Look-ups in named tables: a row name and a column name give one cell, copied from the table.

Mev:
	Kizoza	Fofal	Kof
Dofol	-668	553	356
Dakire	-298	782	327
Tisu	195	-519	-104
Kop	338	-259	-350
Fozoro	-107	-205	-67
Dizu	424	-256	-124
Mese	664	320	427
Vila	-107	355	170
Tipanud	264	-242	326

Tisu, Fofal -> -519
Mese, Fofal -> 320
Mese, Kof -> 427
Tipanud, Kizoza -> 264
Tisu, Kof -> -104
Dakire, Kof -> 327
Tisu, Kizoza -> 195
Dizu, Kizoza -> 424
Row with the largest Kof: Mese

Lorob
|  | Manu | Lut | Liv | Fef | Bog | Kal | Vir | Zumavon | Kipi |
|---|---|---|---|---|---|---|---|---|---|
| Budi | -21 | -13 | -8 | -13 | -6 | -7 | -12 | -12 | -6 |
| Fase | 7 | -31 | -7 | -41 | -8 | -17 | 7 | -35 | 11 |
| Varabod | 54 | -52 | -4 | -70 | -15 | -36 | 20 | -68 | -2 |
| Tovonum | -22 | 10 | -22 | 1 | -14 | -10 | -19 | 0 | -40 |
| Pip | -26 | -4 | -14 | -1 | -13 | -1 | -12 | 0 | -14 |
| Feke | 56 | -37 | -8 | -87 | -16 | -41 | 25 | -68 | -9 |

Feke, Kipi => -9
Pip, Bog => -13
Feke, Liv => -8
Fase, Manu => 7
Feke, Zumavon => -68
Fase, Liv => -7
Pip, Kal => -1
Tovonum, Kal => -10
Pip, Vir => -12
Budi, Fef => -13
Varabod, Kipi => -2
Tovonum, Vir => -19
Tovonum, Bog => -14
Pip, Manu => -26
Pip, Kipi => -14
Row with the largest Manu: Feke

Table Mak
|  | Ramuve | Kufibuz | Negebi | Nukoris |
|---|---|---|---|---|
| Fip | 81 | 45 | 31 | 59 |
| Zazabaf | 60 | 77 | 22 | 29 |
| Pak | 62 | 68 | 54 | 63 |
| Dovaru | 48 | 66 | 35 | 32 |
| Rin | 71 | 74 | 71 | 63 |

What is the Nukoris of Rin in Mak? 63
What is the Kufibuz of Fip in Mak? 45
What is the Ramuve of Dovaru in Mak? 48
What is the Kufibuz of Dovaru in Mak? 66
What is the Ramuve of Rin in Mak? 71
What is the Ramuve of Zazabaf in Mak? 60
What is the Negebi of Dovaru in Mak? 35
What is the Negebi of Fip in Mak? 31
What is the Kufibuz of Pak in Mak? 68
What is the Kufibuz of Zazabaf in Mak? 77
What is the Nukoris of Pak in Mak? 63
What is the Negebi of Rin in Mak? 71
What is the Ramuve of Pak in Mak? 62
What is the Nukoris of Dovaru in Mak? 32
What is the Nukoris of Zazabaf in Mak? 29
What is the Ramuve of Fip in Mak? 81
What is the Negebi of Pak in Mak? 54
Row with the largest Kufibuz: Zazabaf

Lakam
|  | Vobez | Mub | Vif | Dar | Zunopot | Timu | Sug | Lop | Kep | Nez |
|---|---|---|---|---|---|---|---|---|---|---|
| Pim | 0.558 | 0.410 | 0.583 | 0.246 | 0.447 | 0.731 | 0.635 | 0.486 | 0.643 | 0.502 |
| Fibe | 0.695 | 0.532 | 0.505 | 0.699 | 0.797 | 0.632 | 0.626 | 0.557 | 0.932 | 0.762 |
| Zazan | 0.947 | 0.796 | 0.565 | 0.486 | 0.676 | 0.757 | 0.662 | 0.533 | 0.654 | 0.574 |
| Kekug | 0.449 | 0.828 | 0.653 | 0.346 | 0.635 | 0.501 | 0.344 | 0.517 | 0.635 | 0.605 |
| Ludus | 0.565 | 0.530 | 0.402 | 0.581 | 0.604 | 0.867 | 0.319 | 0.446 | 0.609 | 0.678 |
| Zilo | 0.377 | 0.763 | 0.649 | 0.526 | 0.772 | 0.607 | 0.416 | 0.535 | 0.709 | 0.837 |
| Liruzut | 0.376 | 0.309 | 0.699 | 0.547 | 0.475 | 0.486 | 0.795 | 0.641 | 0.692 | 0.660 |
| Zit | 0.846 | 0.600 | 0.754 | 0.560 | 0.881 | 0.587 | 0.577 | 0.666 | 0.507 | 0.403 |
| Sama | 0.351 | 0.544 | 0.865 | 0.569 | 0.641 | 0.448 | 0.628 | 0.583 | 0.623 | 0.847 |
| Mib | 0.324 | 0.369 | 0.702 | 0.658 | 0.593 | 0.525 | 0.558 | 0.770 | 0.747 | 0.722 |

Kekug, Vobez: 0.449
Mib, Zunopot: 0.593
Kekug, Timu: 0.501
Pim, Mub: 0.410
Kekug, Nez: 0.605
Sama, Zunopot: 0.641
Ludus, Vobez: 0.565
Zazan, Kep: 0.654
Zit, Zunopot: 0.881
Sama, Dar: 0.569
Kekug, Kep: 0.635
Liruzut, Timu: 0.486
Mib, Mub: 0.369
Fibe, Zunopot: 0.797
Zilo, Dar: 0.526
Zazan, Vobez: 0.947
Kekug, Lop: 0.517
Ludus, Nez: 0.678
Zit, Kep: 0.507
Mib, Dar: 0.658

